Each row of R is roughly a mix of the hidden directions of one of several groups; some rows fit no group.
R, 81 rows:
[[  6 -28 -30  -1  -6 -25 -22  12 -29  16]
 [ 34 -17  -5 -18 -16  13 -29  30   3  10]
 [ 12   5  27 -25   3  21  -5 -15  -2 -43]
 [  7   4  40 -35  -3  19   3  -1 -23 -18]
 [-24 -28 -17 -33 -21   1 -20   5  10  21]
 [-27  23  -8   8   7 -36  34 -10  -9  -3]
 [ -9  -8  21 -15 -28  34  11 -12  27 -19]
 [ 43 -18 -26 -13   5   9 -16  23  -7 -11]
 [ 13  -1  31 -25  -4  -4  34  17 -26 -14]
 [-31  10 -14 -33  -7   9 -38   0  -9  -4]
 [ 18   2  40 -18  -1   4  31  10 -24 -13]
 [ 10 -21  -9 -20  -8  13  -2  47  15  19]
 [-33  21 -11  21   8 -29  30 -12  -7  -3]
 [-13 -30  -2 -17 -15  12 -27 -13  21  32]
 [-40  20  23  13  -4  -6  23 -25  13   8]
 [-26  19  18  -1  11 -28  28  15 -11 -26]
 [ -6  -5 -45 -17 -26 -19   0  23   0  11]
 [ -3  43  -7  27   8   5   9   7 -31 -15]
 [  9   8  42  10  -1  27  -1 -11 -21  27]
 [ 15  33  13  13  18  -7  21   7 -20 -34]
 [  3  24   9  16  19 -23 -16 -33 -10  28]
 [  6 -15  38  25  12  22  -1 -28  16   3]
 [ 14 -10 -16 -34 -25 -31  17  11   7  17]
 [ -2   4 -25 -52  -9  15 -10   6  -7 -17]
 [-11  18   9  26  26  30 -22   2 -17 -22]
 [-44  15   8  16  -4  -7  30 -18  14  10]
 [ -9 -13  13  34  -4 -20  27 -24  19  21]
 [ 50  19   5  -7  27   7 -18  -2  -1  -9]
 [ 34 -21  18 -23  -4  30 -25   5   9   1]
 [ 15 -19  38 -12 -10   3  29   9 -16  24]
 [  3 -18 -35 -22 -32 -17   3  14  12  18]
 [-29  11  -9 -34  -8  15 -38  -2 -11  -6]
 [ -5  31  31  -7  10   0  27  -9  14 -31]
 [ 33  -8 -22  -1  19   8 -12  41 -10  -5]
 [ 11  26  29  -7  29  14 -11   7 -22 -25]
 [-35  14   5   5  -5 -30  30 -28   3  -1]
 [ -8   5 -45 -14 -20 -20  -3  29  -8   6]
 [-10  12 -15 -44   5  25 -11  -5 -12 -27]
 [  1 -30 -15 -18 -23  20  11  30   8 -25]
 [ 14  -9  45  26  17  20  -6 -17   8   1]
 [  1 -30 -20 -24 -22 -12   9  22 -12 -29]
 [-24  13 -33  13  13 -19 -33   0  14  13]
 [  1   4 -19  11  23 -40  -6  19 -31  12]
 [  5  26  -5  11  23 -39   4 -30 -12  13]
 [-10  -8 -42  18   5 -32   1  12  23  11]
 [  9   9  29 -33   3  -3  18  12 -24 -29]
 [ -2  37 -14  41   7   5   8   6 -24   1]
 [  2 -15 -22  26 -23 -27   2  21  10  29]
 [  5 -37  -4  13  11  -5  17  35  14 -25]
 [ 24 -25  20   9 -21  20  39  -2  -6   6]
 [-21 -15 -17 -44  -3 -26 -12  17   9  -5]
 [ 45  -5 -14  -7  18  12 -21  28  -9  -7]
 [ 12 -14 -27 -19 -29 -28   6  22   7  22]
 [-10 -20 -32  15 -28 -21   9   5  17  26]
 [ -4   5  16  -3 -16  38  11 -26  36  -2]
 [ 21 -19  31  12 -11  11  31   1 -11  29]
 [-22  25  -2   8   8 -28  31 -33   7   3]
 [ 13 -20  11  13  -1 -23  34  17   0  34]
 [ 10 -10  36  46  12   6  -3  -9   9  11]
 [-38  21  30  10  -2 -18  12 -26   0   7]
 [-15 -18  -4  -8  -5 -28  -3  38 -31 -15]
 [-31  26  16   7   7 -26  30 -19   2  -7]
 [ 23  13   5  20  11  16   4 -21  11 -45]
 [ 36  -9  13 -38  -4  18 -22  17  -1  -4]
 [ -7   3  34 -45   0  -2  -1  13 -25   1]
 [-15 -33  -9 -27  -8 -20 -11   9  19  29]
 [ 41  -5  -9 -11  16   7 -19  33 -12 -15]
 [-17 -22  -6  16 -16 -12  26 -30  26  20]
 [-29 -14 -22 -17 -22  14 -28   0   2  29]
 [ 23  -3  41  36  17   8 -12   4   0   6]
 [-46  13  19  16  -7   7  26  -6  17   6]
 [  8  14  41 -32  12  -6   8   8 -22 -19]
 [  1 -36 -10 -18 -36  27  -5   1  13  -8]
 [ -2   9  -7 -27  18 -27  -6   7  10 -44]
 [-10  -5  20 -43  -9  24 -28 -12  -4 -10]
 [ 45 -12 -15 -13  10   8 -24  24 -11 -11]
 [  9 -12 -17  -2  12  -7  -1  53 -19 -14]
 [-22 -22 -27  -1 -14  -2 -22  -1  17  37]
 [-34  17  10  10  -6 -13  27 -36  14   8]
 [  4 -10  29  47   8  -9  10 -13  13  17]
 [-30 -19 -18  16 -16 -17  -8 -14 -11  36]]
One row of each group comes first, with its name. Which group is each row after those in?
[ 31  -9  17 -44 -12 -18  15   0   8   8] => (29)
[ 25  21  15  -9  25   9   8  28   2 -33] => (63)
[ -6   0 -45  11   7 -23  -4   3  25 -24] => (11)

[ 31 -27 -30 -10  -5  21 -14  27   0  -4] => (63)
[  5  24 -11   7  12 -19  19 -47  13  10] => (63)
[ 32 -26  -7 -18 -26  -5 -12  21  14  22] => (29)
[ 17  13  24 -17   0  30  13   1  24 -34] => (63)
[ 23   9  35  -6  23  28 -21   3 -12 -18] => (29)
[ 22   6  15 -40   9  26 -20   7 -10 -19] => (29)
